In the data rows, 128 means zero.
Here is a table of points, one per row:
[155 114 102 119 135 132 113 130 121 106 186 119 108 181 166  92  34 119
 190 145 131 140  82 140 160 127 155 122  46 108 137 109 158 120 127 130
 119 158 122 127 194 168 154  77 131 153 158 118  99 152  97  91 125 141
  78 147 131 129 180]
[114  94 137 116 138 107 111 103 143 112  66  99 132 112 149  78  42  98
 157 152 106 118 120 139 167 122 113 170 134 193  82 121  86 136 190  89
 145 128 192 188  97  77 130 175 132 125 101 132  83 106 138 177 101 111
 118  91 149 121 109]
[133 153 104 143  67 109  72 135 106 121  91 135 131  97 110  95 143 113
 147 135 115 165  76  74 175 152 114  99 155 119 151 107  95 117 139 172
 182 146  71 135 108 181 104 112  79 139 103 131 108  98  48 127 122 105
  90 116  82 111  69]
[ 81 143 139 104 163 143 117 100 117 113 119 152 162  66 101 193 102 122
 152 100 102 146 119 107 163 119 191  76 113 107 144 137 131  57 157 130
 103  52 114 146 100 113 104 112 133  95 101 108  89 105 124 100 147 145
 160 113 134 156 188]
[110 134 128  62 142 149 103 115 111 118 157 131 101  79 120  63 116 137
  98 131 181 106 103  99 116 128 101 105 113 101 169 109 115 104  92 106
 128 138  93 113 140  76 156 148 142 166 186 115 161 119 192 159 111 148
 174 148 114 187  79]
[149 133 182 142 164 130 175 116 116 117 117 129 120 127  89 103 159 119
 163 144  72 116  59 128 104 147  96  99  90 175 133 108 169 141 125 181
 150 111 155 147 135 114 111 115  89 126 187 174 134 131 134 129 105 138
 169  91  59  53 152]
[155  81 145 131 124  95 115 142  80 145 168 138 152  86 170 159 126 148
 138  97 116 129 158 102  99 156  92 104 184 175 114 168 151 131 132 114
  92 168  98 152 129 102 216 123 132 122 124 100 152 167  44 162 129 164
 182 172  96 126 139]
[156 168 107 167 168 112 165 117 157 162 193  84 140 162 115 135 104 102
 100 124 118 119 144  39 162 135  96 155 184 122 112 140 108 158  64  94
 150  73 120 142 115  91 139  89 158 134 132  93 133  82 113 115 151 103
 102  76 135  78 138]
[125  96 161 101 125 127 116  87 171  77 141 129  86 156  88 131 158  52
 131 147 115 200 149 176 111 135 160 147 155 138 165 201 147 154  94 106
 171 139 112 130 131 100 110 120 189 140 105 161 156 186  93 108  87 137
 148 110 197 129 103]
[117 151 144 125  55  89 115 166 108  77 151  91 121 103 136 107 159 129
 162 111  90  98 163 105 128 133 143 169 131  86 120 126 144 120 178 105
  69 145 116 102 160 109  98 103 174 104 135 167 185 133 173 168 144 163
  76  84 151 112 160]
[129 111  68  86 167 147  89  98  78 183  92 136 120 105 155 192 102 172
 170 155 108 181  94 135  79 107 105 129 134  82 136 144 147 135 103 128
 138 166 192  87 106 157 146  95 160 133 117 151 172 102 172 121 121 102
 124 133 128 101 124]
[146 125  76 166 113 114 179 158 112 111 130  99 127  90 106 151 146 134
  96 134  83 144  76 176  90 121 122 178 111 128  94 124  88 109 115 135
 132 107 127 202 205 147 180 116 133 108 137 134  70  91 125 132 167 100
 161 122 194 156  68]
[183 143  80 107 164 172 158  94 140 132 125 101 171 172 164 148 209 131
 135  99 122 126 129 123 198 110 194 184 148 115 149 147 136  98 187 113
 147 118 108 133 124 110 180 158  56 145 143 138 159 111 136 149  89 145
 130 172 101 126 140]
[133 188 145  93  96 126 117 147 139 141 126 147  83 157 121  96 158 177
 117 113 137  95 132 147 124 115  82 123 109 141  71 175 123 112 118 159
 163  94 115  69 119 189 135 129 161 173  86 128 116  95 110 178  98 178
 126 151 171 127 198]
[119 140 130  68 152 118 152 142  86 123 121  81 127 106  34 134 129 115
  66 148 101 117 182 106 122 148 117 129  56 176 104  85 133 154 141  54
 155 147 106 121 109 162 163 148 135  90 114 127 131 118 131  88 121  72
  97 163 121 115 148]
[120 195 128 190 141 150 162  92 127 101  92 131 120  93 135 157 104 139
 125 121 144 108 155 214 165 101  98  87 128  85 135  79 104 120 132 116
 158 128 115  82 171  74 141 186 133  97  81 118 157 141  94 102 142 157
 113 120  92  91 118]
[121 142 128 167  65 137 131 138 130 116 121 181 154 100 127 101 144  66
 113 158 122 164 168 128 116  63 104 135  85 131 100 159 128 142 127 182
  98 138 130 144  68  97 168 160  99 170 150  85 141  88 176  54 184 127
 106 127 138 117 151]
[116  55 130  89 153 137 120 146 127 147 126 104 170 167 102 160 152 202
 104 129 150  92  81 121 151  48 124 137 120 179 116 109 113 135 163 199
 131 114 127 124 114 129 119 127 158 145 122 134 185 174  97 112 186 137
  87  66 110 142  84]
[104 135  80 139 127 132 166 122 123 125 142 191 125 134 127  95 125 132
 165 152 168 160 113 132 104 164 162 173 158 170 133  90 176  97 114 131
  81  46 119  84 114 157 113 177 123  85 140  57 152 143 131 165 132 123
 117 144 130  84  70]
[131 139 123 131 108  87  95  90 142 143 119  87  99 205 104 158 129 122
 159  70 112 147 111 123 109 156 109 102 152 122  87  87 156 165 109 131
  91 124 158 152 149  76  88 157  87 183  56 137 133 173 166 120 146 122
 129 192 148 186 107]
[128 114  72 156 157 165 139 124  94 104  67 103 143 122 154  61 148 158
 111  98  92 126 159 153 155 173 176  99 173 163 110 121 112 122  68 159
 108 135 158  95 110 119  86 127 144 106 188 117 112 121 114  58  92 161
 148 146 143 157 125]
[117 142 127 115 114 129 159 174 181 102 204 117 143 114 148 149 180 166
 190 125 159 152 138 171 145 159  91 119 109 150 141 162  98 162  80  90
 140 177 179 107 103 159  92 139  94 126 108 114 111 129 156 151 126 110
 138  74 116 186 148]
[ 62 158 149 112 132 102  79 157 172 111 138 178 197 177 117 124 100 157
 117 155 138  63 180 124  78 137 178  95 166  88 127 125 160 104  90 146
 143 148 155 173 138 153 213 130 112 113 132 139 142 134 132 116  82 115
 130 108 131 153 103]
[112 187 148 105 105 153 148 138 152 206 123 137 136 122 169 131 133 107
 140 101 193 118 160 157 140 122  98 131 110 130 167 107 152 143 152 146
  93 116 142 203 109 140 103  61 185  77 137 168  96 142 113 116 120 173
 120 170 108 146  87]
[133 119 167 140 125 142 122 144 154 187 158 147 117 123 129  84  84 135
 107 127 110 103  93 135 137 130 173  49 133 105 129 182  89 181 153  97
 105 130 115  93 118 158 113 121  71 102 125 174 136 148 152 150 177 140
 142 144 182  80 102]
[109  83 153 135 101 112 148 153 127  92  93 113 125 132 116 154  78 192
  82 147 186 176 122 119  95  93 100 166 184 110 132 143 134 114 121 113
 151 124  81 127 134  98  79 125  70 135 171 150  51 133 135  99 125 149
 101 147 106  94 181]
[118  56  69 144 103 132 143  66 143 133 126 177 116 138 115 167 110  99
 100  85 153  52 164 120  93 127 128 124 100 109 178 161 148 188 186 139
 156 148 160  84 171 134  87 129 141 123 145  98  97  85 104 173 129 128
 144 145 102 164 131]
[123  99 178 168 101 143  96 130  95 153  96 152  70 164 160 166 161 117
 148 122 112  88 163 107 160 108 151 171 105 105 111 136  75 124  85 118
 102 127  79 122 134 166 136 106 148 138 131 117  85 206 191 150 113  68
 161 133  80 108 130]
[187 152 178 152 162 145 137  87 142 126 135 133 106 123 172  97 152 134
  59 165  92 156 136  98  75 108 128 126 145 115 153  63 142 110 145 119
 122 172 119 177  95 181  70 176 134 143 153 108 127 134 113 147 162  84
 115 100 149 165 172]
[153  90 161 167 171 102 100 228 149 156 114 119 141 129 141 158 152  47
  98 150 212 135 110 140 118 196 138 136 108 110 137 113 125  89 153 138
 116 122 161  78 141 102 107  99 138 142  71 146 167  95 138 120 105  94
 154 137 142 138 135]
Along one direction, these points spread out more than along any other. Take the direction at right angles to it along which they spread out most. Then take the direction at right angles to both along which they spread out most. Go by this last direction. Where along it does each point below lie, from 0 to 99? 50 is the average, and the first point above lies past it. One standard deviation of the points above along it is 16.
[155 114 102 119 135 132 113 130 121 106 186 119 108 181 166  92  34 119
 190 145 131 140  82 140 160 127 155 122  46 108 137 109 158 120 127 130
 119 158 122 127 194 168 154  77 131 153 158 118  99 152  97  91 125 141
  78 147 131 129 180] ~ 77
[153  90 161 167 171 102 100 228 149 156 114 119 141 129 141 158 152  47
  98 150 212 135 110 140 118 196 138 136 108 110 137 113 125  89 153 138
 116 122 161  78 141 102 107  99 138 142  71 146 167  95 138 120 105  94
 154 137 142 138 135] ~ 33
[117 142 127 115 114 129 159 174 181 102 204 117 143 114 148 149 180 166
 190 125 159 152 138 171 145 159  91 119 109 150 141 162  98 162  80  90
 140 177 179 107 103 159  92 139  94 126 108 114 111 129 156 151 126 110
 138  74 116 186 148] ~ 51
[119 140 130  68 152 118 152 142  86 123 121  81 127 106  34 134 129 115
  66 148 101 117 182 106 122 148 117 129  56 176 104  85 133 154 141  54
 155 147 106 121 109 162 163 148 135  90 114 127 131 118 131  88 121  72
  97 163 121 115 148] ~ 50
[118  56  69 144 103 132 143  66 143 133 126 177 116 138 115 167 110  99
 100  85 153  52 164 120  93 127 128 124 100 109 178 161 148 188 186 139
 156 148 160  84 171 134  87 129 141 123 145  98  97  85 104 173 129 128
 144 145 102 164 131] ~ 45
[133 153 104 143  67 109  72 135 106 121  91 135 131  97 110  95 143 113
 147 135 115 165  76  74 175 152 114  99 155 119 151 107  95 117 139 172
 182 146  71 135 108 181 104 112  79 139 103 131 108  98  48 127 122 105
  90 116  82 111  69] ~ 71
[123  99 178 168 101 143  96 130  95 153  96 152  70 164 160 166 161 117
 148 122 112  88 163 107 160 108 151 171 105 105 111 136  75 124  85 118
 102 127  79 122 134 166 136 106 148 138 131 117  85 206 191 150 113  68
 161 133  80 108 130] ~ 73
[120 195 128 190 141 150 162  92 127 101  92 131 120  93 135 157 104 139
 125 121 144 108 155 214 165 101  98  87 128  85 135  79 104 120 132 116
 158 128 115  82 171  74 141 186 133  97  81 118 157 141  94 102 142 157
 113 120  92  91 118] ~ 38
[128 114  72 156 157 165 139 124  94 104  67 103 143 122 154  61 148 158
 111  98  92 126 159 153 155 173 176  99 173 163 110 121 112 122  68 159
 108 135 158  95 110 119  86 127 144 106 188 117 112 121 114  58  92 161
 148 146 143 157 125] ~ 28
[112 187 148 105 105 153 148 138 152 206 123 137 136 122 169 131 133 107
 140 101 193 118 160 157 140 122  98 131 110 130 167 107 152 143 152 146
  93 116 142 203 109 140 103  61 185  77 137 168  96 142 113 116 120 173
 120 170 108 146  87] ~ 51
